The same turns and mirrors carry the whole set onto itself, and each row onto the other rows of its family. Which rows share a family with each named row? Give them in list order.
These 36 rows form 6 families of 6 rows each.
ropi: [ -3.2 -13.8 -11.7   9.0  13.1  19.0   3.3   3.4 -25.0  12.0   3.9  32.0]
sav: [-11.3 -30.6   1.9   1.8  11.3  -2.4  19.3  -7.9  -9.9 -11.1   6.6  16.4]
Suzu: [-16.8   3.1  -0.7  -4.1  -3.6  -3.1   2.6 -14.6 -34.0  -5.3  36.1  30.9]
gof: [ -2.1 -18.1   6.9  -7.3  10.1  18.8  -7.8  22.6  -5.4 -23.7  36.2  14.2]
latu: [-20.0   8.4 -19.4   8.1   3.7  -5.6   8.9  26.3 -17.3  -8.3  17.9  14.8]
tezug: [  4.6  -7.1  -2.2   8.7  15.4  31.2   2.6  11.5 -17.7   4.3   0.5  26.2]
fik: [ -7.0  -3.3  -7.1   1.8 -17.2  23.8  21.0  -3.2 -12.5  19.8  12.2  38.1]
Farag: [  1.8   3.7   2.2   2.0 -15.1  38.2  20.7   5.4  -5.1  12.1   8.3  32.0]
Gagup: [ 7.6  1.7  4.5  4.8  1.1 41.6 11.4 12.4 -8.0  4.0  3.1 25.5]
nas: [ -1.2  -9.3  13.0 -11.7  -7.6  27.7   2.8  21.4   4.4 -21.3  39.9  15.0]
mena: [ -9.3 -12.1 -14.2   5.5  -3.1  14.3  12.3  -4.0 -22.1  19.8   9.8  38.1]
Lefim: [-16.2 -17.5  -1.9 -14.7 -22.2   5.4  10.2   4.0  -3.3  -5.1  48.5  28.4]
rotat: [-17.0 -26.5  -7.3 -10.1  -5.3  -2.8  -0.9   5.8 -13.0  -6.6  45.7  26.7]
fega: [ -1.1   9.1  13.6  -0.3  16.2  18.1  -7.3   3.6 -27.5 -23.5  26.2  17.0]
sanu: [-13.9  12.8 -12.6   8.4   6.6   4.1   8.9  31.9 -12.8 -14.7  15.6  10.1]
zemo: [  0.9  18.2  20.6  -5.2  -0.5  28.4   3.1   3.6 -16.8 -22.5  29.0  16.6]
lotug: [ 10.7  -3.4   8.4   4.1 -32.4  22.7  16.6   4.0 -12.6   4.9  27.9  -1.6]
Feso: [ -6.4  20.2  17.4  -9.0 -18.9  22.8  13.6  -5.0 -14.6 -14.0  35.7  23.8]
fupu: [ 17.1  -4.6  11.3   7.9 -15.5  27.5   6.3  12.8 -14.4  -3.6  21.6  -7.9]
kizok: [-15.7  21.1  -9.1   3.8 -15.2   9.2  21.2  28.0  -3.6  -9.5  21.2  13.6]
Legab: [-11.9  18.8  -7.4   5.5  -3.3  11.1  14.6  33.4  -5.8 -15.3  17.1   8.9]
Tisak: [ -7.8  -9.4   8.8 -15.0 -23.5  21.2  11.4  12.2   5.3 -12.5  46.4  22.4]
mek: [-15.0 -27.3   1.8  -1.9  -3.9  -3.3  28.4 -13.2  -5.6  -5.5  11.3  21.1]
tikup: [ 14.6 -13.7   4.7  11.7   0.2  18.0  -2.9  12.3 -24.9  -3.4  18.5  -8.0]
pifa: [ -4.1 -14.6  16.6  -3.6 -10.1  17.7  32.8  -3.4   8.5 -13.8   8.6  13.8]
gemus: [-21.5  16.7 -15.3   3.2 -17.9  -0.2  22.4  22.4  -8.1  -3.3  24.3  18.1]
zozi: [  6.9 -21.4  -5.4  11.9  -0.9   3.8  -3.3   4.2 -32.6   4.3  22.5  -2.5]
siv: [-11.9 -19.2   8.5  -4.7 -15.0   6.6  35.5 -12.1   3.4  -6.9  12.4  19.9]
gekin: [-14.3  11.7   6.5  -8.2 -20.2   7.6  13.5 -14.5 -23.1  -5.1  39.3  31.1]
Pof: [ -0.9 -17.1  17.1  -0.2   5.4  19.6  24.1   2.3   4.4 -20.2   3.2   9.3]
mebo: [ -3.7 -25.5   9.6   1.8  16.1   9.4  17.6   0.1  -4.6 -18.4   2.0  10.9]
Pumav: [  2.9 -11.0  -1.0   4.4 -33.3   7.9  16.2  -3.9 -20.3  12.6  31.1   4.9]
lerem: [ -9.7   1.1   2.5  -0.9  14.6   1.8  -7.3  -5.5 -36.5 -14.7  29.5  23.8]
kapa: [-10.5 -26.5  -3.2  -7.5  11.2   3.9  -9.1  14.8 -14.1 -16.0  39.2  20.0]
Duvu: [  0.5 -20.0  -8.1   8.1 -18.3  -1.6   6.0  -4.3 -30.2  12.6  28.9   5.3]
kone: [-23.5  10.1 -20.7   5.9  -8.0  -7.7  16.2  20.6 -15.1  -3.3  22.5  19.2]

Which other rows belong to the same family as mek? sav, pifa, siv, Pof, mebo
Which other rows belong to the same family as sanu? latu, kizok, Legab, gemus, kone
Which other rows belong to the same family as Duvu? lotug, fupu, tikup, zozi, Pumav
Which other rows belong to the same family as tezug? ropi, fik, Farag, Gagup, mena

The same turns and mirrors carry the whole set onto itself, and each row onto the other rows of its family. Which rows share a family with each named row? Give them in list order.
These 27 rows form 9 families of 3 rows each.
Gup: [-30.0  20.2 -14.6  22.9   0.3   8.5   2.5  10.7   5.7  22.3   8.5   4.6
  20.2]
lalum: [ -8.3  12.7 -12.2  15.6 -15.5 -10.5 -21.5  28.7  -9.5  -0.4  26.8  -9.1
  14.4]
vubi: [-17.0  12.4 -18.8  29.2  -4.2  17.3   3.8 -10.0  -4.2   4.3  -8.8  12.1
  17.7]
Dom: [ -9.6  20.7 -18.5  13.5  -0.6  15.1 -17.5  -2.1 -13.4  13.0  14.2  20.4
  24.2]
Nufe: [ -7.5   3.2 -11.5  24.0 -23.8 -13.2   7.2  38.7   2.6  -7.7  18.2  13.6
  11.2]
labed: [-27.7  20.7 -10.1  13.4 -20.8  20.5 -10.9   3.0  -4.6   1.4  21.7  20.8
  15.1]
pel: [ -4.6   8.8 -17.5  19.4  -4.5  10.7  11.2   3.0  -1.8   3.0   4.8  42.6
  18.9]
koluf: [ -9.4   1.8  -2.9   4.9  14.9 -13.8   8.2 -22.1   2.5 -21.8  12.3   7.7
  14.2]
teku: [ 13.6  -1.0 -17.6   6.3  14.1 -11.1 -21.3  -7.3 -13.7  -6.3  17.6   0.2
   3.2]
nugul: [-10.8   0.7  -5.6   9.7 -18.7 -13.6 -16.0  17.2  -3.1 -19.5  31.6 -10.5
  -5.7]
Nateb: [ -5.2   2.5  -3.4  11.6 -19.8 -23.7  -9.3  26.3   8.6 -11.3  13.1  -5.5
  -6.3]
kima: [  4.4  -8.3 -17.4  23.1   7.6  -9.3  -0.5 -10.2  -4.2 -14.7  -4.0  -9.9
  -2.4]
pamod: [  1.4  -3.4 -26.9   9.0  10.8  -2.5   7.8 -10.6   1.6   6.7  19.5  23.9
 -18.7]
Vudo: [  9.2 -18.9 -10.5  -5.4   7.7  -3.2   3.2  -8.9   4.6  -3.3  25.7  20.4
   0.5]
saper: [-12.7   1.4 -11.2  19.5   4.4 -22.3  -2.2  21.3   7.2   2.5  16.3 -22.9
   1.4]
Vod: [-15.7   2.2  -9.1   2.8 -13.1  17.4   6.2   6.1   6.9  13.4  25.9  32.3
  20.3]
tosa: [-18.5   6.5 -12.4  32.4 -21.1  -5.8  -0.2  22.6  -0.2  -7.0   3.9 -15.9
  10.3]
moba: [ -7.3 -11.8  -4.7   2.7 -20.0 -11.1   1.7  28.1   9.8  -3.2  36.4   3.5
   5.5]
tupor: [ 17.4 -13.5 -16.0  13.4   7.2 -19.5   7.0   3.6  -1.7 -17.5  10.5  18.8
  -3.2]
gatol: [-21.6   6.7   2.8  11.4  -8.3 -23.1   6.5  11.1   6.3 -23.2  22.8  -8.6
  16.8]
keveb: [ -7.7  -2.4 -21.3  14.1 -11.2 -18.1   5.0  24.7   6.1   1.4  31.4   1.6
 -20.0]
tez: [ -3.9   1.3 -18.3  13.2  28.0  -4.7   1.2 -16.5   2.7   9.1   3.4   1.8
   3.4]
Vukag: [  0.7  -1.4 -13.4   2.9   9.2   3.7 -13.4 -25.6  -8.0 -13.8  17.2  15.9
  -5.0]
fiv: [-22.6  14.8 -24.6  17.6 -14.1  10.3   9.0  13.5   4.3  19.0  23.5  26.7
  -2.8]
vomo: [  9.0  -1.2 -11.7   3.2  10.5  -6.5  -6.2 -18.7   2.6  -6.7  -1.3  21.3
  -7.0]
Pogu: [-22.2  23.0  -7.8  15.3 -20.4  12.4  -4.0   8.8   5.7  11.0   2.3  28.7
  14.6]
num: [-31.8  20.0  -1.2  12.1  -6.0   2.3  10.0  -5.1   4.5  -7.5  13.9  16.9
  31.2]

Which other rows belong to the same family as num? koluf, gatol
Which other rows belong to the same family as fiv? pamod, keveb
Which other rows belong to the same family as tosa? vubi, kima
Which other rows belong to the same family as Vukag? labed, nugul
Which other rows belong to the same family as Nufe? pel, tupor
Which other rows belong to the same family as lalum? Dom, teku
Which other rows belong to the same family as Vod? Vudo, moba

The same turns and mirrors carry the whole set onto itself, and each row onto the other rows of its family. Which rows share a family with each named row? Give them in list order.
These 16 rows form 4 families of 4 rows each.
vilap: [  7.5  12.8  12.1  -0.5  25.3 -16.9   6.6 -11.6 -20.8   6.5  -5.8  -1.3
  28.1   6.8 -22.5 -21.2  15.7  -0.4 -18.1   9.7 -28.3 -33.0]
livut: [ -4.9   2.1 -17.0 -22.0   7.9 -10.2  -6.7 -16.6 -10.2 -13.9  18.4   9.4
   6.9  15.3  -8.9 -24.1 -10.4 -21.3   8.0 -15.1  -8.6  22.5]
Talap: [-12.9  14.3  14.2 -20.2  17.3 -21.4  16.1 -12.7  20.1 -11.0  12.7  -0.8
   9.2  10.3   1.6 -12.4   1.7  -2.0 -20.3  18.4  -9.2   8.0]
Seg: [ 13.8  13.2   4.4   4.0  26.5 -15.4   2.5  -1.3 -10.3  -3.5   2.0 -12.8
  36.7  -3.3 -12.9 -22.0  22.0   7.1 -21.0  -1.1 -22.1 -32.9]
Tabit: [ 14.1  35.5  -7.5 -13.9  -5.9 -11.4  -4.4  -1.4 -21.5  33.1  14.7 -17.3
  30.8   8.9 -14.8 -14.6   2.8   5.7 -12.5 -24.8   1.9 -22.1]
lenu: [  2.4   0.2 -19.0 -19.0  10.4  -4.1  -7.2 -13.9 -21.9 -10.0  21.0  12.6
   3.6  34.2   3.7 -15.0   3.2 -16.3   0.9 -15.7   2.0  16.2]
bib: [-19.9  13.5   9.9  -5.7   9.4 -16.1   7.1 -13.5  17.5 -16.0   5.4   0.9
   5.4  17.2  -1.2  -2.5 -12.0  -2.8 -14.8   6.0  13.5   6.9]
Kene: [  5.4  14.0  12.6  -0.6  16.5 -22.9   8.8 -11.0 -23.2  12.0   6.5  -6.0
  33.7   0.4 -24.6 -21.1  13.8   0.6 -14.1   6.0 -29.6 -33.1]
Zuli: [  2.7  -3.5 -23.7 -14.6   5.4 -11.4 -10.2 -16.3 -17.6 -14.1  21.6   5.1
  12.0  15.9  -4.0 -26.5  -8.6 -16.3   5.2 -20.1  -7.1  19.5]
mefur: [ 15.0  30.3 -10.3  -8.2  -7.4  -9.4  -2.9  -2.9 -22.6  33.6  17.8 -14.0
  31.9  10.3  -5.3 -13.4   9.7   6.5 -11.2 -32.5   5.2 -12.0]
bofez: [  1.5  18.5   8.1  -5.8  12.1 -18.4  14.6  -6.9 -12.5   2.1  -6.7  -1.5
  28.9  12.5 -12.0 -13.3   2.9  -8.5 -28.9   8.2 -21.6 -45.0]
rim: [  6.7  23.4  -9.0 -15.5  -3.7 -21.8  -2.8  -8.1 -27.3  31.2  18.3 -15.5
  25.0   4.0  -9.7  -7.2  16.2 -12.4  -2.9 -38.6  -6.3 -10.2]
fola: [-13.6  17.7  13.0  -9.0  21.2 -17.3   9.7 -10.3  17.2 -14.0  -0.1  -5.1
   4.8  17.6  -0.3  -5.2  -4.0   1.3 -21.2   8.4  14.8   7.0]
Tevaf: [  0.9   0.2 -25.3 -21.8  -2.9 -11.7 -29.0 -19.3  -6.7  -5.2  22.1  -2.9
  14.0  19.0  -0.3 -13.5 -12.4 -11.6   4.6 -16.2  -2.2   9.0]
Met: [ 27.7  19.4 -17.8 -13.9   4.3 -18.2  -3.1   7.5 -22.5  27.2  20.1 -12.4
  25.7   6.2  -7.6 -13.2  17.4  11.5 -13.6 -23.4   5.9 -16.6]
dimuf: [-18.9  15.7  14.7  -3.1  23.1  -2.2   8.2 -15.9  11.9 -22.4   4.1  -0.7
  11.9  25.4   9.6  -6.3   8.4  -5.7 -17.5  -1.4   5.6   7.2]

Which other rows belong to the same family as Met? Seg, lenu, dimuf
Which other rows belong to the same family as vilap? Zuli, mefur, fola
Which other rows belong to the same family as Tevaf? Talap, bofez, rim

The same turns and mirrors carry the whole set onto itself, and each row onto the other rows of its family. Which rows share a family with each named row? Give them in list order.
These 30 rows form 5 families of 6 rows each.
saz: [ 20.5 -18.9 -20.9   6.2  -3.0  28.1  -9.9  27.4  16.8  24.0  -4.0  20.1
   2.7  13.1  15.6  22.6  -0.1  -4.8 -11.9  -5.1  12.4]
Rak: [ 29.4 -16.0  -9.6  24.8 -27.0  20.0 -10.3  -6.4  -0.1 -14.3  10.5   3.1
 -20.1  28.2  -1.8   4.1  16.5   0.3  -4.9   5.8   1.4]
Bilif: [ -4.9  13.8  -2.8  30.8  -3.2  20.9   4.2  19.8  11.0   0.9 -28.3 -10.1
  -1.3  16.0   2.4  14.5 -11.8  -2.6  -0.1  -6.1  16.1]
Zuzi: [ 17.8  13.9 -15.5  -1.5 -12.1  19.6 -18.1  13.2  -5.6  23.3 -31.3  15.0
  20.3   1.8   8.4  -4.5   3.0  10.6  15.5  -3.7   5.5]
rusu: [ 15.4 -13.1   0.3  -7.8   1.9   6.3   3.8 -17.4 -28.6  -0.7   1.9  -3.3
  12.9  22.1   3.0 -10.5  18.8  12.3  18.3  -0.1  12.1]
gupad: [ 17.8  13.7  -9.0  -5.9 -17.0  10.1 -12.3   9.2 -14.6  28.5 -25.0  10.7
  15.4  -8.0   2.1  -7.6   7.3   8.1   6.1   1.9   6.4]
zaz: [ 18.0  10.3 -10.6  -9.2 -12.3  10.6 -14.6   4.7  -8.7  25.3 -29.0  20.7
  17.3   3.8   6.1  -3.1  -7.5   8.6  10.8   0.3  14.2]
Sodem: [-11.6 -15.4   5.5  36.4   5.1   8.2   2.8  -3.1  -9.4  -3.4   0.7 -10.4
   0.1  13.8  -0.8 -15.7  16.8 -25.7   2.6   3.9  -2.1]
lavo: [ -4.8  12.2  -1.8  23.6  -7.1  22.7  10.2  17.2  12.3   9.5 -30.9 -12.0
   7.6  22.3   3.2  13.9 -10.7  -2.3  -5.1  -9.5  12.8]
sifo: [-13.7  10.2   5.6  32.6 -11.4  17.8   6.4  12.4  17.8   5.8 -22.2  -6.7
   3.9  19.4   4.7  17.6  -6.5  -1.8   7.1  -7.1  13.8]
lati: [ 24.3 -20.3  -8.0  17.2 -17.3  16.9 -19.1  -6.6 -10.5  -9.9  20.5   8.8
 -22.0  25.0   2.3   8.5  19.6  -6.1  -8.2   6.5   6.8]
Kazo: [ 25.5 -10.4 -18.8  14.5  -6.9  33.0 -14.5  21.9  19.9  23.8  -1.8  25.1
  -1.6  18.1  15.3  16.3   6.1 -12.8  -6.0  -8.5  17.9]
Tefop: [ 11.4 -13.1  -8.3  -2.0   4.2   9.1  13.2 -29.3 -22.3  -0.2   2.4   3.3
   6.1  20.8   2.4  -9.1  18.5   9.8  14.9   4.1  15.1]
kugig: [ 27.7 -13.1  -2.4  20.6 -16.0  19.1 -13.7  -5.8  -6.9 -12.5  19.3   5.9
 -21.2  24.2  -1.2   0.6  27.8   1.0  -6.9  -3.8  -1.8]
Rezan: [-18.6 -17.8   7.8  30.0   4.7  -0.3   0.9   7.7  -8.5  10.6  -2.9  -2.3
   0.6  10.6  -4.5 -13.4  21.3 -19.1   1.4   4.2 -10.1]
Sogel: [ 12.4 -17.0   1.6  -3.0   7.7  16.0   8.8 -24.8 -26.3   5.2  -0.2   8.6
  11.5  25.0  15.1  -7.0  18.5  14.3  10.2  -2.9  14.7]
mil: [ 22.9 -26.0 -14.2   6.5   0.6  38.5 -14.8  16.1  23.5  23.3  -2.3  18.9
   5.2  18.8  17.0  14.8   3.3  -3.9  -4.5  -0.7  14.8]
gul: [-10.2 -20.4  -0.6  33.9   7.5  -0.5   0.6  -2.1  -5.6   0.4   5.9  -4.7
  -0.1   0.0   1.7 -15.8  20.5 -20.3   2.4  -0.3  -5.8]
simil: [ 16.2 -18.5 -18.7  13.2   4.1  33.5 -18.7  16.3  22.1  28.7  -6.4  22.2
   6.1  20.4  17.7  18.2   8.8  -9.4  -6.4  -4.2  13.2]
sisa: [ 23.3 -16.2 -15.7  10.2   3.4  28.4 -13.2  18.3  20.0  22.1  11.2  24.4
   8.9  17.4  22.5  13.9   4.1  -5.5 -11.8   0.9  16.2]
zepog: [  9.5 -16.3   8.0  -5.4   4.5  13.8  11.4 -19.3 -21.4   0.6   4.4  -0.9
   6.8  22.7  11.3 -10.8  17.0  18.3  12.8   0.4  17.1]
tem: [ 20.7  15.4 -10.6  -3.8 -10.8  11.7 -18.3  10.2 -10.6  23.3 -25.6  22.9
  19.5   1.2  -3.3   0.7  -3.3   6.5   5.1   1.4  -0.6]
lugel: [ -7.6 -14.7   1.4  32.7  14.0  -5.8  -0.6   2.6  -9.8   0.6  -4.0  -3.8
  -4.1   2.8  -5.7 -16.6  17.9 -18.8  -0.2   1.7  -6.5]
suzal: [ 29.0 -11.7  -8.7  26.7 -25.1  15.8 -13.3  -5.4 -10.5 -14.0  16.1   7.3
 -20.6  19.9   1.3   4.1  19.2   2.5  -1.9  11.3   5.7]
mepos: [ 13.8  10.7 -11.1  -3.8 -11.5  14.7 -14.4   8.7 -17.5  22.6 -25.5  22.4
  21.8  -6.9   4.3  -2.7  -0.7   3.7   8.7  -5.8  -2.1]
ziben: [ 18.0 -11.0  -0.9  -3.0   6.2  15.0   8.8 -23.1 -23.9  12.5   0.7  -2.8
  16.0  24.3   6.8  -3.5  18.0  15.7   8.5   8.1  22.2]
Gavaz: [ -6.8  13.2   6.3  28.0  -1.1  27.7   2.6  11.5  15.7  11.0 -26.3  -0.1
   8.1  11.1   2.4  15.4 -16.9  -5.9  -2.1  -5.1  12.6]
muba: [ -8.1 -25.7   6.2  37.6   6.3  -2.2   0.2  -1.2 -13.6  -2.3  -2.9  -6.6
  -0.1  13.1   3.8 -14.9  16.9 -13.3  -2.6  10.0  -6.0]
mazos: [ -4.6   6.0   6.9  30.8  -4.7  15.4   3.3  19.9  13.3  12.4 -28.6  -8.3
  12.9  13.4   6.0  10.9 -13.4  -8.7  -1.8 -14.0  11.6]
neka: [ 22.6  -3.7 -16.3  22.5 -23.7  15.2 -19.5  -5.0   0.4 -13.7  20.1   5.8
 -16.0  28.5   1.1   7.0  17.9  -0.2  -9.6   1.7   0.6]

Which other rows belong to the same family as saz? Zuzi, Tefop, kugig, Gavaz, muba
Which other rows belong to the same family as Sogel? Rak, Bilif, mil, lugel, mepos
Which other rows belong to the same family as sisa? gupad, sifo, Rezan, ziben, neka
Which other rows belong to the same family as simil? lavo, gul, zepog, tem, suzal

The same turns and mirrors carry the whole set onto itself, and each row onto the other rows of its family. Which rows share a family with each named row? Give them in list order.
These 15 rows form 5 families of 3 rows each.
Tesus: [ -7.4  21.3 -11.5  -1.6 -20.1  13.3 -17.5 -10.1  -1.3   9.2  -2.0]
setos: [ -4.9  21.6   8.0   1.7 -18.7  14.0 -10.8  -4.8  -1.1   7.0 -25.2]
Nefo: [ -4.8  -4.7  13.2  -4.1 -13.3  13.1  27.9  13.6  -9.0   2.0  12.7]
gen: [ 15.9   2.8  -7.0   3.0  24.5 -12.4 -13.1  -3.0  -6.4   1.1   4.4]
gop: [-12.3  14.9   3.4  -6.0 -24.7  15.7 -16.5  -9.9   2.2  -6.0  -8.9]
nuve: [-14.4  18.9   8.4  12.3 -12.2  19.5 -11.2 -11.5   7.2   2.9  -9.9]
fila: [ 11.5  -2.7   4.9  15.1  13.1 -27.4  -6.3  -3.3   6.9   4.0  -3.4]
nesi: [ 10.0  -8.8   6.1   5.4  23.2 -12.4 -16.3  -5.5  -1.4  -5.1  -8.7]
Doter: [  7.5  -4.5  10.9  16.7  25.6 -11.7   0.3  -2.6   4.1  -3.0   6.2]
Kulo: [  6.2   2.3  10.3 -13.5 -17.3  -3.8  25.9  16.1 -10.4  -6.1  11.3]
san: [ 21.5 -10.9   6.3  13.5  11.7 -16.5  -8.1   4.0  12.2  12.2   0.4]
telub: [  8.0  20.8   9.4  -0.2 -12.4  22.2 -18.5  -0.8   5.1   4.0 -19.2]
Denup: [ 12.7   1.8   9.0 -12.6 -23.3   4.5  17.4  17.6   1.9  -3.9  19.2]
gepe: [  0.0 -21.0   6.5 -12.3 -15.7  -2.4  19.8  12.4 -10.1   2.8  10.9]
zutuk: [  5.2  -8.1  -6.0 -13.4 -11.3   5.2  18.6  14.3 -18.3  13.9  12.9]

Which other rows belong to the same family as gop? nesi, gepe
Which other rows belong to the same family as Nefo? nuve, Doter
Which other rows belong to the same family as fila? setos, Kulo
Which other rows belong to the same family as zutuk? Tesus, gen

